[[139 130 103 132 135 135]
 [128 129 140 125 126 124]
 [128 132 112 113 127 131]] ⇒ 103

[[113 127 126 111 157 140]
 [138 131 133 151 111 128]] ⇒ 126

[150 130 122 141 121 145 123] ⇒ 122

[[132 146 142 136 124 115]
 [129 122 131 129 131 123]
 [117 150 130 143 137 122]] ⇒ 142

[139 132 110 129 130 155 109] ⇒ 110

[130 103 147 143 143 157] ⇒ 147
---
145,127,139,136,119
103,132,120,120,125
value 120

111,126,134,125,137,117,111
129,140,135,132,106,122,103
value 122

150,132,112,108,139,131
129,129,105,124,123,140
value 123

122,121,115,124,105
126,143,154,125,138
value 125

152,118,101,133,114
116,141,127,125,102
value 125

128,106,130,126,128,127,128
131,122,124,131,129,129,127
value 129
---
107,116,144,123,135 yields 144, 144

107,134,130,121,124,157,119 yields 121, 157

145,126,107,148,122,133,106 yields 148, 148

149,155,157,131,110
126,115,121,120,117
110,106,104,115,123
yields 121, 157

134,157,138,156,116,151,111 yields 156, 157

107,127,141,130,130,121,98 yields 130, 141

102,136,136,135,117,125,116
151,125,103,120,146,109,141
131,127,121,128,135,123,132
yields 120, 151

152,114,151,127,149,118,117 yields 127, 152

131,151,124,126,129,130,135
138,109,140,139,136,140,132
125,145,123,120,126,128,134
yields 139, 151

132,155,121,112,117,106,114 yields 112, 155
---
Q:
[[142 126 116 129 116]
 [125 141 124 142 141]
 [109 116 146 107 128]]
A: 125

Q:
[[100 148 151 136 124 127 135]
 [115 126 145 136 124 153 148]]
A: 100

Q:
[[146 125 110 121 134]
 [128 142 110 137 134]
 [142 155 110 122 134]]
A: 128

Q:
[[118 150 115 103 104 150 107]
 [144 152 147 109 106 125 115]
 [107 136 140 148 130 122 134]]
A: 144

Q:
[[120 150 104 149 125 141]
 [153 144 112 139 103 119]]
A: 120

Q:
[[121 134 145 139]
 [129 140 151 151]
 [132 121 113 111]]
A: 129

Q:
[[123 127 141 150]
 [ 98 128 122 137]]
A: 123
---
[[119 112 131 134 138 145 137]
 [112 121 147 124 152 139 131]
 [134 149 145 120 137 120 128]] result: 145

[[134 126 107 121 136 135]
 [137 136 107 127 134 140]
 [127 124 135 127 127 125]] result: 135

[[122 133 126 129 126]
 [102 112 142 140 120]
 [105 119 137 134 123]] result: 137

[[153 129 106 123]
 [103 128 127 134]
 [114 134 115 155]] result: 115

[[124 141 120 121 122 118]
 [123 134 136 131 109 129]
 [138 132 104 122 128 119]] result: 104

[[147 125 128 149 146 147]
 [128 142 128 125 147 128]
 [147 130 148 142 129 147]] result: 148

[[117 129 119 120 127]
 [148 130 124 118 128]
 [155 128 135 134 128]] result: 135

[[131 117 121 117]
 [128 122 106 133]
 [135 126 140 124]] result: 140

[[131 102 130 109 123]
 [124 135 124  99 130]
 [130  99 129 111 107]] result: 129

[[120 124 103 133 144 136 116]
 [111 114  98 136 140 137 116]
 [126 128 116 130 140 132 118]] result: 116
---
array([[117, 131, 104, 135, 122],
       [117, 112, 121, 140, 108],
       [122, 111, 132, 137, 110]]): 122

array([123, 151, 107, 119, 133, 136]): 151

array([[137, 122, 147, 125],
       [131, 138, 143, 128],
       [145, 147, 131, 152]]): 128

array([114, 136, 113, 112, 101]): 114

array([[124, 125, 132, 145, 126],
       [139, 121, 116, 123, 149]]): 139

array([[150, 118, 132, 127, 116],
       [105, 114, 129, 136, 141],
       [114, 113, 140, 143, 126]]): 114

array([[132, 142, 125, 136, 103],
       [111, 136, 122, 121, 132]]): 111

array([147, 139, 157, 113, 121]): 147

array([106, 117, 117, 135, 101, 118]): 117

array([143, 119, 149, 109,  98, 120]): 119
---
[117 127 109 122 104 122 102] gives 122, 127

[[126 115 124 133 139]
 [128 136 127 110 149]
 [131 153 128 133 134]] gives 127, 153

[106 143 103 141 157] gives 103, 157

[[109 111 113 137 135  99 133]
 [138 132 124 113 142 138 132]
 [131 134 121 120 149 143 132]] gives 113, 149

[[130 142 109 124 118 118 112]
 [122 126 133 151 129 125 119]
 [126 132 143 119 105 117 129]] gives 151, 151

[[140 120 119 109 109 121 153]
 [115 102 120 123 122 116 122]
 [110 124 116 125 127 102 117]] gives 123, 153

[149 132 152 116 111] gives 152, 152

[103 102 116 101 150] gives 116, 150
---
[[122 139 112 143 133 102]
 [104 113 143 140 110 118]
 [120 111 142  99 108 149]]	143

[[148 120 107 131]
 [148 121 111 120]
 [149 118  99 123]]	111

[[121 111 125 105 154]
 [108 132 122 153 150]
 [129 129 109 116 105]]	122

[[130 129 131 123 142 124]
 [124 112 124 138 130 134]
 [124 101 126 125 130 139]]	124

[[128 128 128 128 128 138 150]
 [128 128 144 150 150 150 150]
 [128 128 128 139 150 150 150]]	144

[[116 140 118 135]
 [123 116 144 141]
 [124 103 135 117]]	144

[[103 102 130 105 140 122 145]
 [128 136 150 141 132 130 136]
 [139 134 114 111 136 135 138]]	150

[[110 128 128 125]
 [126 105 112 122]
 [121 113 119 127]]	112
---
[[121 132 106 103 129 132]
 [117 122 121 118 131 131]
 [124 120 140 142 128 127]] yields 121, 127

[125 108 102 116] yields 125, 116

[[128 124 149 121 138]
 [132 125 141 129 138]
 [137 112 126 125 104]] yields 128, 104

[114 145 153 153 150] yields 114, 150

[[128 106 137 106 102 143]
 [129 126 152 148 138 121]
 [138 116 136 138 120 120]] yields 128, 120

[105 139 118 126 150 134 118] yields 105, 118

[150 120 131 137 115] yields 150, 115

[153 125 146 113 141] yields 153, 141

[148 110 149 131 147 144 104] yields 148, 104
